In the data rows, the value 128 means zero.
Some points, one per row:
[104 127 127 129 127 103 153 105  79 104 152 128 151 127 152 128 152 126
 128 152 152 151 126 152 128 129 128 128 128 127 128 129 102 127  81 128
 126  32 177 104  55 129 177 103 153  57 152 104 104 127 105 128 104 128
 103 152  83  79 151 128 176 129 153 177 128 128 106 128 104  79 152 105
  81 128 152 103 152 105 128 128 104 128 105 127 128 129 130 104 128 128
 128 151 127 128]
[200 103 151  81 199 128 177 177 255 200   8 128   0 127   0   7 176 126
 128 104 176 151 150 152 200 177 104 128  56 103  56  57 150 127 153 128
 150 177 129 152 199 153 105 127 104 153 104 152 200 127 105  56 200 104
 199 224 255 199  31 152   0 105   0   9 152 104 154 104 128 151 128 129
 200 152 104 128 103 129 104 128 104 104 105 127 104 105 106 104  56 104
 152 127 175 128]
[128 103 151 153 103 128 129 129 127 128 128 128 151 151 152 176 128 126
 104 128 104 103 102 128  80  81 152 128 152 103 128 129 126 103 153 128
 126 153 129 152 175 129 105 127 128 153 104 152 128 151 129 152 176 153
 127 128 127 175 127 152 104 153 129  81 128 128 130 128 152 127 128 129
 176 152 128 128 128 153 128 128 128 152 129 127 128 129 130 128 128 128
 128 127 103 128]
[104 127  79 129 103  31 129 105  79  56 152 128 175  79 152 152 128 150
 104 128 128 127 126 128 104 129 152 152 152 127 128 105 126 127 129 128
 126 104 153 128 151 129 129 127 128 105 104 128 128 103 153 152 152 201
 103 128 127 127 127 128 128 201 153 177 103 128 130 128 104  79 128 129
 152 104 128 128 152 129 128 152 104 128 105 127 104 129 130 128 104 104
 128 127 151 128]
[128 127 175 129 127 152 129 153 151 152 128 128 127 151 128 152 200  78
 224 104 200 127 150 200 255 225  32  80  80 175   0 177  78 175  57 152
  78 153  81  80   0  81 201 175 153  81 255  80 128 103 129 104 128 104
 127 128 105  79 127 128 176 129 129 177  55 176  34 152  56 127  80  57
   0  56 224 176 152 105 255 104 152 104 153 127 128 105 130 152 200 152
 103 103 127 153]
[128 127 151 153 151 152 105 129 151 152 104 128 127 151 128 128 128 126
 104 128  80  79 126 128  80  81 176 128 176 127 152 153 150 103 153 128
 150 153 129 152 175 153 105 127 128 153 104 152 128 127 129 152 128 153
 103 152 127 127 151 128 128 129 129 129 152 128 154 152 176 175 128 153
 200 200  80 128 103 153  80 104 128 152 129 127 128 129 130 128 128 128
 152 127 127 104]
[152 127 151 129 127 152 105 129 127 128 128 128 127 151 128 152 128 150
 104 128 152 151 126 128 128 129 128 128 104 103 128  81 150 103 177 128
 126 128 129 152 151 129 105 127 128 129 128 152 128 127 129 128 104 153
 103 128 150 103 103 152  80 153 129 105 128 104 130 128 128 103 128 129
 128 128 128 128 176 129 152 176 128 152 129 127 128 153 130 104 152 152
 103 127  79 128]
[104 127 103 153 103 128 105 105 103 104 152 128 127 151 176 128 128 126
 152 128 176 151 126 152 152 177 104 128 104 127 104 153 102 151 105 128
 102 104 129 128 103  81 153 127 128 105 128 128 128 127 105 128 104 104
 127 128 105 127 151 128 200 129 153 177 103 128  82 128  80  79 128  81
  57  56 176 128 128 129 176 128 128 104 129 127 104 129 154 152 152 152
 128 127 127 128]
[128 127 151 129 127 152 129 129 127 152 104 152 103 151 128 152 104 150
 128 128 128 127 126 128 104 105 128 128 152 103 128 129 150 127 153 128
 150 153 129 152 175 153 105 127 104 153  80 128 128 151 129 152 152 177
 103 152 127 175 103 152 128 153 105  81 128 128 154 128 152 175 152 153
 176 152 104 128 103 177 104 128 128 128 129 127 104 105 130 128 104 128
 128 127 151 128]
[128 127 151 129 151 176 105 153 151 152 128 128 127 151 128 152 104 126
 104 104  80  79 126 128  80  81 176 128 152 127 176 153 150 127 153 128
 150 177 105 152 199 153  81 103 104 153  80 128 128 127 105 152 128 153
 103 152 105 127 127 152 128 129 105 129 152 128 154 152 176 199 104 153
 200 176  80 128 103 153  80 104 128 128 105 127 128 129 130 104 104 128
 128 127 103 104]
[104 103 127 129 127 152 129 105 127 104 128 128 151 151 152 152  56 126
   8  80   0   7 174   0  32  57 128 152 104 103 248   0 102 127 129 128
 102 104 153 104 151 129 105 127 104 153 152 104  80 103  81 104  56  56
 151  56  60  79 151 128 176 105 201 129 176 128 226 152 224 223 104 225
 223 176 104 128 152 129  56 200 128 128 153 151 152 177 106 176 128 128
 128 127 151 104]
[104 151  79 105  79  55 153  57  31  80 176 103 103  79 176 103 128 102
 152 152 152 199 102 176 176 153 104 152 128 175 104 153 126 151 105 104
 102  56 153 104 103 105 177 103  80  81 128  80 104 151  81 128  56  32
 127 104  38  55 199 103 152  57 177 129 128 152 106 104 104  79 176  81
 105  80 152 103 103 105 152  80 128 104 129 127 128 129 130 128 128 128
 128 127 151 153]
[104 127 103 105 103 103 129 105 103 104 152 103 127 103 152 103 128 150
 104 128 104 103 126 128 104 105 152 128 128 103 128  81 126 127 105 128
  78 104 153 104 127 105 129 103  80 129 128  80  80 127 105 128  80 104
 103 128  83  79 175 128 176 105 153 153 128 104 154 128 128 151 128 129
 152 128 104 128 103 129 128 152 128 128 129 151 128 105 130 128 104 128
 152 127 151 128]
[128 127 151 129 127 152 129 129 127 152 128 128 127 151 152 152 104 150
 104 128 128 103 102 128  80  81 152 128 176 127 152 153 126 103 153 128
 150 128 129 128 175 153 105 127 128 153 104 128 128 151 129 152 152 153
 127 128 127 151 127 128 128 129 129 105 152 128 154 128 152 175 152 129
 176 176  80 128 103 153 104 104 128 128 129 127 128 153 130 128 104 128
 128 127 127 128]
[128 127 151 129 127 128 129 129 127 152 128 128 151 151 152 152  80 102
  32  80   8  55 126  31  32  57 152 152 128 103 224  81 126 127 129 104
 102 128 129 104 151 129 105 103 128 153 128 128 104 103 105 128 104 104
 103 128  83  79 151 128 176 129 153 177 176 128 202 152 224 199 128 177
 200 200 104 103 128 153  80 152 128 152 153 127 176 129 130 152 128 128
 152 127 127 128]
[104 127 103 129 103  31 201  81  79 128 152 103 175 127 176 103 128 150
 104 128 128 103 126 103  80 129 152 128 128 103 128  81 102 127 105 128
 126  56 201 104 127 153 129 127 128 105 128 104 104 151  81 104 104  32
 151 104  38  79 199 128 200  81 177 153 128 104 154 128 128 127 128 129
 152 152 104 128 128 153 104 152 152 128 153 127 128 201  81 152 152 104
 128 151 127 153]
[128 103 127 129 103 128 129 105 103 128 128 128 175 127 152 152 104 150
 104 128 128 103 126 128 104 129 128 128 152 127 128 105 126 127 129 128
 126 104 153 128 151 129 129 103 128 153 104 104 104 127 105 128 104 104
 103 128  83 103 151 128 176 105 153 177 128 128 130 128 128 103 152 129
 152 128 128 128 152 153 128 152 128 128 153 127 128 177 106 128 104 128
 128 151 127 128]
[128 151 103 129 103  55 153 105  31 104 176 128 175 103 152 128 152 102
 176 152 152 199 102 152 200 153  80 128  80 175 104 129 126 151 129 128
 126  56 153 104  79 129 153 127 153  81 128 104 104 103 105 128 104 128
 103 152 105 103 127 128 176 129 153 201 103 176  82 152 104   7 176  81
  34  80 200 103 176  33 152 104 104 128 129 127 128 153 106 128 128 104
 128 127 127 153]
[128 127 151 129 151 176 129 129 127 152 104 128 127 151 128 128 128 126
 104 128 104 103 126 128  80 105 128 128 152 103 152 153 150 127 153 128
 150 177 105 152 175 153 105 151 104 153  80 128 128 127 129 152 152 177
 103 128 105 151 127 152 128 129 129 105 152 128 178 128 152 175 128 153
 176 176 104 128 103 153 104 104 128 128 105 127 128 129 130 128 104 128
 128 127 127 128]
[104 127  79 129 103  55 153 105  55 104 152 128 175 103 152 128 128 126
 128 128 152 199 102 152 152 129 104 128 104 151 128 129 126 127 105 128
 126  56 153 128 103 129 153 103 153 105 104 128 104 103 105 128 128 128
 103 128 105 103 151 152 176 129 177 177 103 152  82 128 104   7 176 105
  57 104 176 103 176  57 128 104 128 128 129 127 128 129 106 128 128 128
 128 127 151 128]
[128 103 151 129 127 128 129 129 151 128 128 128 151 151 152 152 128 126
 104 128 104 103 126 128  80  81 152 128 152 127 152 153 150 103 153 128
 150 153 129 128 175 153 105 127 128 153 104 128 128 151 129 152 152 153
 103 128 127 151 127 152 128 129 129 105 128 128 154 152 152 175 128 129
 176 176 104 128 103 177 128 104 128 152 129 151 128 129 130 128 128 128
 128 151 127 104]
[128 127 127 129 103  79 153  81  79 104 176 103 127 103 152 128 128 126
 152 128 152 223  78 176 176 153  80 152 128 175  80 153 126 151 105 128
 102  56 177 104  79 105 153 103 104  81 128  80 104 127  81 128  80  32
 151 104  38  55 199 128 176  57 201 153 128 152 106 128  80  31 176  81
  57  80 200 103 128  81 152 128 128 104 129 127 128 153 130 128 128 128
 128 151 151 153]
[104 151  79 129 103   7 153 129  79  80 176 128 199  79 128 176 128 150
 128 128 128 127 126 128 104 129 128 128 128 103 128 129 126 103 129 128
 126 104 129 128 151 129 129 127 153 129 104 128 128 103 153 128 128 201
  79 128 127 127 127 128 128 177 153 177 103 128 106 128 104  79 152 105
 128 104 152 103 152 105 128 152 128 128 129 127 128 129 130 128 104 128
 103 127 151 153]
[128 127 151 129 151 152 153 153 199 152 104 128 127 151 104 176 224  54
 255  80 224  55 222 224 255 255  32  56 152 127   0 177  54 199  32 176
  54 249  33  56   0   9 201 199 104 129 255  56 128 127 105 128 128 104
 127 128 105  79 151 128 176 129 153 177  55 176  34 176  32 223  56  33
   0   8 224 200 103 129 255  80 152 104 153 103 152  81 154 152 248 152
 103 103 151 128]
[128 103 127 129 127 152 129 129 127 104 128 128 151 151 152 176 128 126
 104 128 128 127 102 128 104 105 152 128 128 103 128 129 126 127 153 128
 150 153 105 152 175 129 105 103 128 153 128 152 128 151 153 152 176 177
 127 128 150 199 103 128  80 129 105  57 128 104 154 128 128 151 128 129
 128 128 128 128 128 153 128 152 128 128 129 127 152 153 130 104 128 152
 128 127 127 128]
[ 80 127 103 129 103 128 105 105  55  80 152 128 127 127 176 103 128 126
 152 152 152 151 126 152 152 153 128 128 128 127 104 129 102 127  81 128
  78 128 105  80  55  57 153 127 104 105 152  80 128 103 153 128 128 128
 127 152 150 127 151 128 176 153 129 201 128 128 106 104 104 127 104 105
  81  80 128 128 103 129 152 128 128 128 105 127 128 105 130 128 104 128
 152 127 151 128]
[128 127 151 129 127 176 129 129 151 152 104 128 127 175 128 128 128 150
 104 128 128 127 126 128  80 105 152 128 128 103 152 129 126 103 153 128
 126 153 105 152 151 105 129 127 153 153 128 176 152 151 153 152 152 128
 127 128 172 175 127 128 104 153 105 105 128 128 154 128 152 151 128 129
 200 152 104 103 103 153 128 152 128 128 129 127 128 105 130 128 128 128
 128 151 103 128]
[176 127 151 105 151 128 177 177 255 200  56 103   7 127  32  55 152 150
 128 128 152 127 126 152 200 153 104 128  56  79  56  57 150 103 153 128
 126 177 129 152 175 153 105 127 128 153 104 152 224 151 129  56 200 104
 223 176 255 223   7 128   0 105   0   0 128 128 154 128 128 151 128 129
 152 152 104 128 128 177 128 152 104 128 105 151 128 105 130 104 104 104
 152 127 151 104]
[152 127 151 153 175 200 105 153 175 176  80 152  79 175  80  79 104 126
 128 128 128 103 126 128 104 105 152 128 128 103 152 129 150 127 153 104
 174 177 129 152 223 177  81 127  80 153  80 104 128 127 129 128 152 177
 103 152 127 151 103 152 104 129 105 105 152 104 154 128 152 175 128 153
 176 176 104 128 103 153 104 128 128 104 105 127 104 105 106 104  80 104
 152 127 151 128]
[104 151  79 129  79  31 153 105  55  80 200 103 127  55 152 128 152 126
 152 128 152 199 102 152 128 153 128 128 128 151 128 129 150 151 129 128
 126  80 129 104 127 105 129 127 104  81 104 104 104 127 105 128  80  80
 127 104  83  79 175 128 176 105 153 153 128 152 106 104 104  55 152 105
 105 104 176 103 128  81 128 128 128 128 129 127 128 153 106 128 104 128
 128 127 151 153]
[104 127 103 129 103  79 153 105 103 104 152 128 151 103 176 128 104 150
 128 152 152 151 126 128 104 105 152 128 128 127 128 129 126 127 129 128
 126  80 129 104 127 129 129 103 128 105 104 104 104 127 105 128 104 104
 127 128  83  79 151 128 176 129 177 177 128 128 106 128 104 103 152 105
 128 104 128 128 128 129 128 128 104 128 129 127 128 129 106 128 104 128
 128 127 151 153]
[128 127 127 129 151 176 129 129 151 152 104 152 103 175 128 128 128 126
 128 128 128 127 126 128  80 105 152 152 152 103 128 129 150 103 153 128
 126 153 129 128 199 153 105 127 104 153 104 152 152 151 129 128 176 153
 127 128 150 175  79 152  80 129  81  81 152 128 154 128 152 151 128 129
 176 152 104 128 103 153 104 128 128 152 105 127 128 105 130 128 104 104
 128 127 127 128]
10 more points follow, each with its number after it:
[128 127 127 105 103 103 129 105 127 104 128 128 151 127 176 152 104 150
  56 128  80  55 126 103  80  81 152 128 128  79 152  81 126 103 105 128
 102 104 129 128 151 129 129 127 128 129 128 104 128 103 129 128 104 128
 127 128  83 103 151 128 176 129 153 177 152 104 178 128 152 175 128 153
 176 152 128 128 128 153 128 152 104 128 105 127 128 129 130 128 104 128
 128 127 151 128] 0
[128 151  79 129  79  31 153 105 103  80 176 103 151  79 152 103 128 150
 104 128 128 127 102 128 104 105 128 128 128 127 128 105 126 127 129 104
 126 128 129 128 175 129 129 103 128 129 104 128 104 103 129 152 128 153
 103 128  83 103 151 152 176 129 153 177 128 128 106 104 104  55 152 105
 128  80 152 103 152 105 128 128 128 128 129 127 128 129 130 128 104 128
 152 127 127 128] 1
[104 127 127 129 103  79 153 105  55 128 128 128 151 103 176 128 128 102
 152 152 152 175 102 152 152 129 128 128 104 127 128 129 126 151  81 128
 126  56 177 104  79 153 153 127 153  81 152  80 104 127 105 128 104  80
 127 104  60  79 175 152 200 105 177 153 128 128 106 104 128  79 152 105
 105 128 152 128 152 129 128 128 128 128 129 127 128 153 106 128 152 104
 128 127 127 128] 2
[176 175 151 153 199 224  32 255 175 152 104 176  79  55   0 103  80  54
 152 104  32  55 222   0  56 105 176  80 176 255 255 201 150 127 177 128
 174 177 105 176 199 153 105 127 104 129  80 128  80  79 105 128  56  80
 151  80  60  79 151 128 176 153 249 201 200 200 130 152 224 223   8 255
 247 152  80 152  79   9   0  56 128 152 105 127 176 153  81 200 128 104
 128 151 127  56] 3
[152 127 151 129 175 176 153 153 224 176  80 128  79 175  56  79 152 126
 128 152 152 151 126 152 152 153 128 128 104 103 104 105 150 127 153 128
 126 153 129 152 175 153 105 127 128 153 104 152 176 103 129 104 176 153
 175 176 255 175  55 152  32 129  33  33 152 104 154 128 152 151 152 129
 200 128 104 128 103 177 104 128 128 128 105 127 104 105 106 104 104 104
 128 127 151 128] 4
[152 151 151 129 175 200  81 177 199 176 104 128  79 127  56 103 104 102
 128 128 104  79 126 103  80  81 152 104 152 127 176 177 150 127 177 128
 150 177 129 128 199 153 105 127 104 153 104 128 128 127  81 128 104 128
 103 152 105 103 151 128 152 105 129 153 152 128 154 128 152 175 104 177
 200 176  80 128  79 153  56 104 128 152 129 127 128 129 106 152 152 128
 128 151 103 104] 5
[128 103 103 129 103 103 129 105 103 128 152 128 151 127 176 152 104 150
  56 104 104  55 150 128  56 105 152 128 152  79 152 105 126 127 129 104
 102 104 153 128 151 129 129 127 153 129 128 128 104 127 105 128 104 128
 103 128  83  79 127 128 176 129 153 201 152 104 178 104 152 175 128 153
 200 152 104 128 103 153 128 128 128 128 153 127 128 153 106 128 128 128
 128 127 151 128] 6
[104 151  79 129  79   7 153 105  55  56 200 128 151  55 152 128 128 150
 128 128 128 127 126 128 128 129 152 152 128 103 128 105 126 127 129 128
 126 104 129 128 151 105 129 127 128 105 104 128 128 103 153 152 128 201
 103 128 127 151 127 128 176 177 153 201 103 128 106 104 104  79 128 105
 128 104 152 128 152 105 128 128 128 128 105 151 128 105 154 104 104 128
 128 151 127 128] 7
[104 151 103 129  79  79 153  81 103  56 176 103 103 103 152 128 128 126
 128 152 152 151 102 152 104 129 128 128 128 127 128 129 126 127 129 128
 102 104 129 128 151 105 129 103 104 129 128 104 104 127  81 128  80  32
 127 104  60  31 175 128 176 105 177 153 128 128 106 104  80  79 152 105
 128  80 152 103 103 105 152 104 128 128 153 127 128 153 130 152 128 128
 128 151 151 153] 8
[152 127 175 153 151 200 105 129 248 128 104 103  55 151 104 103 104 126
 104 128 128 103 126 128  32 129 152 152 200 127 176 153 102 103 105 128
 126 104 153 104  79 153 153 151 225 153 176 200 128 127 129 152 104 128
 103 128 150  79 127 128 128 129 129 129 152 104 154 128 128 151 128 129
 200 152 104 128 103 177 104 128 152 128 129 127 104 129 130 128 200 104
 103 127  55 128] 9
Which three of these numbered points are nearest to each point below, looking only along the 3 directions in which the first points spread most? Their numbers follow each, nearest first.
[104 103 103 129 103  79 129 129 103  80 176 128 175 127 128 200 128 150
 104 128 104 103 126 128 104 105 152 152 128 103 128 129 126 103 153 128
 150 153 129 152 175 153 105 127 128 129 128 152 104 127 153 128 152 177
 103 128 105 151 103 128 128 153 153 129 128 104 130 104 128 103 152 129
 152 128 128 128 128 153 128 152 128 128 129 103 128 153 130 104 104 128
 103 151 127 153] > 0 6 1
[128 151 103 129 103  55 153  81  31 104 176 103 127  79 176 103 152 126
 176 128 176 199 102 176 176 177 104 152 128 175 104 153 126 151 105 128
 102  56 153 104  79 105 177 103 104  57 128 104 104 151  81 128 104  80
 127 128  60  79 175 128 200 105 153 177 128 128  82 128 104  55 176  81
  57  80 152 103 103  57 152 104 128 128 129 127 128 129 130 104 128 104
 128 127 151 128] > 2 8 7
[152 127 151 129 127 176 129 129 175 152 104 128 103 151 104 128 128 150
 104 128 128 151 126 128 104 129 152 128 128 127 128 129 150 103 153 128
 126 153 129 128 151 129 129 127 153 129 128 176 128 127 129 152 104 177
 103 128 150 103 103 128  80 129 129  81 128 128 154 128 128 151 128 129
 176 152 128 103 128 153 128 128 128 128 129 127 128 153 106 128 152 128
 128 127  79 128] > 9 5 0
[128 127 151 129 127 152 129 129 151 128 128 128 127 151 128 128 128 126
 104 128 128 127 126 128  80 129 152 128 128 103 128 129 126 103 129 104
 126 128 129 152 127 129 129 151 153 129 152 176 128 151 153 128 152 153
 127 128 150 127 103 128 104 153 105 105 128 104 154 128 128 127 128 129
 152 128 128 128 128 153 128 152 128 128 129 127 128 129 130 104 128 128
 128 127 103 128] > 9 5 0
[104 127 103 129  79  55 153 105  79  80 176 103 151 103 152 128 128 150
 104 128 128 103 126 128 104 105 128 128 128 103 128 105 126 103 129 128
 102 104 153 128 151 105 129 127 104 129 104 128 104 103 129 128 128 153
 103 128  83 103 151 128 176 153 177 177 128 128 130 128 128 103 128 129
 152 128 128 103 103 129 128 128 128 128 129 127 104 129 106 128 104 128
 128 127 127 128] > 1 7 8
[104 175  55 105  55   0 201 105 103  32 200 103 127  31 104  79 128 150
 104 152 104 103 126 128 104 129 152 128 128  79 128 105 126 127 129 128
 126 104 153 128 175 129 129 127 128 129 104 128 104 127 129 128 128 153
 103 128  83 103 151 128 176 153 177 177 128 128 106 128 104  55 152 105
 152 104 152 128 128 105 104 128 104 128 129 127 128 129 130 128 104 128
 152 127 151 128] > 1 7 8
[104 127 103 129 103  55 153 105  79 104 152 103 151 103 152 128 152 150
 128 152 152 151 102 152 128 153 128 128 104 127 128 105 126 127 105 104
 126  80 153 104 127 129 129 103 153 105 104 128 128 127 105 104 128 153
 103 128 105 103 127 128 176 177 153 177 128 128 106 104 104  55 152 105
 105 104 152 103 152 105 128 128 104 128 129 127 128 129 130 128 104 104
 128 127 127 153] > 7 1 8
[200 199 103 153 199 255   0 255 224 128  56 176  79   7   0  79  56  78
 152 128  56  31 255   0   8 129 200  56 200 247 255 177 150 127 153 128
 150 177  81 176 223 153  81 127 104 105  56 104  80 103 105 128  80  56
 175  32  38 103 175 103 200 177 255 201 200 152 130 128 200 255   0 255
 247 128  56 176  55   9   0  56 128 152 105 127 152 153  57 200 128 104
 128 151 127  80] > 3 5 0
[176 151 127 153 199 200  57 226 175 176 104 152 103  55   8 103  80  78
 128 104  32  31 222   0  56 105 176  80 176 247 255 201 150 127 153 128
 174 177 105 176 199 153 105 127 104 129  80 128 104 103 129 104  56  80
 127  80  60  79 175 128 200 153 225 201 200 176 130 176 224 247  32 255
 200 176  80 152  79  33   0  56 128 152 105 151 152 153  81 176 104 128
 128 151 127  56] > 3 5 0
[128 103 127 129 127 152 129 129 127 128 152 128 151 151 152 176 128 150
 128 128 128 151 126 128 104 129 128 128 128 103 128 105 126 127 153 128
 150 128 129 152 151 153 129 127 128 153 128 176 152 127 177 128 152 177
 151  80 194 199 103 128  56 153 105  33 128 104 130 128 128 127 128 129
 152 104 128 128 152 153 128 200 128 128 129 127 128 129 130 128 152 152
 128 127 103 128] > 9 5 4
[128 127 127 129 127 152 129 129 127 104 128 128 151 151 152 152 128 126
 104 128 128 127 102 152  80 129 152 128 152 103 128 129 126 127 129 128
 126 128 105 152 151 129 129 127 153 153 128 176 128 127 153 128 128 177
 127 128 150 127 103 128 104 129 129 129 128 128 154 104 128 151 128 129
 176 152 104 128 128 153 128 128 128 152 129 127 128 129 130 128 128 128
 128 103 103 128] > 9 5 0
[104 151  79 129 127  31 153 105  55 104 176 103 199  79 128 128 128 126
 128 152 152 127 102 128 104 129 128 152 128 127 128 129 126 151 129 128
 126  56 153 128 103 129 129 103 177  81 104 128 128 103 153 128 128 177
 103 128 127 103 127 128 152 177 153 177 103 128 106 128 128  55 152 105
 105 128 128 103 176 105 128 128 128 128 129 127 104 129 106 128 128 128
 128 127 127 128] > 7 1 8
[128 127 103 129 103  79 153  81 103 104 152 103 127 103 176 128 128 126
 128 128 128 151 102 128 104 129 128 152 128 127 128 129 126 127 129 128
 102  80 153 104 127 129 153 103 104 105 128 104 104 127  81 128  80  56
 127  80  38  55 175 128 176 105 177 153 128 128 130 104 104 103 152 105
 128 128 128 128 128 153 128 128 128 128 129 127 152 129 106 128 128 128
 128 127 151 153] > 8 2 1
[104 127 127 153 103 128 129 129 103 128 152 128 151 151 152 152 152 126
 152 128 152 175 126 128 176 153 104 128  80 127 104 105 102 127 105 152
 126 104 129 128  79 105 153 127 177 129 128 128 152 127 177 128 152 177
 127 128 217 151 103 128  80 177 105 177  79 128  82 152 104  55 104 129
  10  80 176 128 224 105 152 176 152 104 129 103 104 129 130 128 152 128
 128 127 103 128] > 7 2 8
[128 127 127 129 127 128 129 105 103 128 128 128 151 151 152 152  80 150
  56 128  80  55 174  55   0 153 152 128 152  79 176  57 102 151  81 128
 102  56 177  32  55 153 129 127 153 105 176  56  80 127  81 128  80  56
 127  80  38 103 175 128 200  81 201 129 152 104 178 128 152 175 128 153
 223 128 104 128 128 153 104 176 128 152 177 127 128 177  81 152 152 104
 128 103 103 128] > 6 0 3
[104 127 103 129  79 128 129  81  55  80 152 152 127 103 176 128 128 126
 152 152 176 151 126 152 152 177 104 128 128 151 104 129 102 175 105 128
  78 104 129  80  55  57 153 127  80  81 152  80 104 127 105 128 104 104
 103 128 105 103 151 128 200 129 153 177 103 128 106 104  80 103 128  81
  81 104 152 128 103 129 176 128 128 128 105 127 128 129 130 128 104 128
 128 127 151 128] > 2 8 7
[224 103 151  57 199 176 153 226 255 224   8 152   0 127   0   0 152 126
 104 128 152 127 150 152 176 153 104 152  56 103  80  81 150 127 153 128
 174 177 129 152 223 153  81 127  80 153  80 128 176 127 105  56 176 128
 151 200 255 175  31 152   8  81   0   9 152 104 154 104 128 151 128 129
 200 152 104 128 103 129 104 128 104 128 129 127 104 105 130 104  56 104
 176 127 175 104] > 4 5 9
[128 127 151 129 151 152 129 129 151 152 104 128 127 175 128 152 128 150
 128 128 128 127 126 128 104 129 128 128 128 103 152 105 126 127 129 128
 150 153 129 152 151 129 105 127 128 129 104 152 128 151 153 152 152 153
 127 104 150 175 127 128 104 153 129  81 128 128 154 128 128 151 128 129
 152 152 104 128 128 153 128 152 128 128 129 127 128 129 130 128 128 128
 128 127 103 128] > 9 5 0
[104 127  79 129 103  31 153 129  79  56 176 128 175  79 152 152 128 126
 104 128 128 127 102 128 104 129 152 128 128 127 128 105 126 127 153 104
 126 104 153 128 151 129 129 103 128 129 104 152 128 127 153 128 152 201
 103 128 127 151 127 152 152 177 177 177 103 128 106 104 104  55 128 129
 152 104 152 128 152 105 128 152 128 128 105 127 128 129 130 104 104 128
 128 127 151 128] > 1 7 8
[152 127 151 129 175 200 105 177 151 176  80 152 103 127  80 103 104 126
 128 128  80  79 126  79  80  81 176 104 152 127 176 177 150 127 153 128
 174 177 105 152 199 177  81 127  80 153  80 128 128 127 105 128 128 153
 103 152  83 103 127 152 152 105 129 129 152 128 154 128 176 199 104 177
 200 200  56 152 103 129  56 104 104 128 105 127 128 129 106 128 104 104
 128 127 151 128] > 5 9 3
[128 127 103 129  79  55 153 105  79 104 152 103 151 103 152 128 128 150
 128 152 152 175 102 152 128 129 104 152 128 151 104 129 126 127 129 128
 126  80 153 128 127 129 129 103 128 105 104 128 104 127 105 128 104 128
 103 128  83 103 151 152 176 129 153 177 128 128 106 104 104  55 152 105
 105 104 152 128 128 105 152 104 128 128 129 127 104 129 130 128 104 104
 128 127 151 128] > 7 1 8
[152 151 151 105 151 128 177 129 248 200 104 103  55 151  80  79 176 150
 152 104 152 127 174 128 224 177 104 104  32 103  56  33 126 127 153 128
 126 153 105 128 103 129 129 127 177 153 152 200 224 151 202  80 176  80
 247 128 255 247  31  79   0  81   0   0 103 104 130 128 128 151 104 129
  81 104 152 152 176 153 176 200 128 152 129 127 128 105 154 104 152 128
 103 127  79 104] > 4 9 5
[104 151  55  81  55   0 153  81  79  32 200 128 127  31 128 103 128 150
 104 128 128 103 126 128 104 105 152 128 128 103 104 105 126 127 129 104
 126 104 129 128 175 129 129 103 104 105 104 128 128 103 129 152 128 153
 103 128 105 127 127 152 176 153 153 177 128 104 130 104 104 103 152 129
 152 104 128 128 128 129 128 152 128 128 129 127 128 129 130 128 104 104
 128 127 127 128] > 1 7 8
[152 127 175 105 151 152 177 129 248 176  80 128  55 151  80  79 152 150
 128 152 152 127 150 152 176 153 104 128  56 103  80  57 126 127 153 128
 150 153 129 152 175 153 105 127 128 153 128 152 200 127 153 104 176 104
 223 176 255 223  31 128   0 105   0   0 128 104 130 128 128 151 128 105
 152 128 104 128 152 153 152 152 128 104 129 103 104 129 130 104 128 128
 128 127 127 128] > 4 9 5
[128 127 103 129 103 103 129 129  79 104 152 128 151 151 152 152 128 150
 104 152 104 127 126 128 104 129 128 128 152 103 128 105 126 127 105 104
 126 104 129 128 127 105 129 127 128 129 128 128 128 103 153 128 152 177
 127 152 150 151 103 128 128 177 129 177 128 104 130 104 104 103 152 105
 128 104 128 128 152 129 152 152 128 128 129 127 104 105 130 128 128 128
 152 127 127 128] > 1 7 8
[224 127 151  81 175 152 201 177 255 224   8 128   0 103   0   7 152 150
 104 104 152 151 150 152 200 153 104 128  56  79  56  57 126 103 153 128
 150 153 129 128 175 153 105 103 104 153  80 128 200 127 105  80 176  80
 199 200 255 199  31 128   0 105   0   9 128 128 154 104 128 127 128 129
 176 152 104 128 103 153 104 152 104 128 105 103 104 105 106 104  80 104
 152 151 151 128] > 4 5 9
[128 103 151 129 127 128 105 129 127 152 128 128 151 151 152 128 128 126
 128 152 128 127 102 128 104 129 128 128 128 103 128 129 126 127 153 128
 126 153 129 152 151 153 105 127 128 153 128 152 128 151 129 128 128 201
 103 128 150 151 103 152  80 129 129  57 128 128 154 128 128 151 128 129
 152 128 128 128 128 177 128 152 128 128 129 127 128 129 130 104 128 128
 128 151 103 128] > 9 5 0
[176 127 151 105 175 152 153 153 255 176  56 128  31 151  56  55 152 150
 128 128 152 151 126 152 176 153 104 128  56 103  80  81 150 103 153 128
 150 153 129 152 151 153 105 127 104 153 104 128 176 127 129  80 176 153
 175 176 255 199  31 152   0 105   0  33 152 104 154 128 128 127 152 105
 176 152 104 128 103 177 104 128 104 128 105 127 128 105 106 128  80 104
 152 127 151 128] > 4 5 9
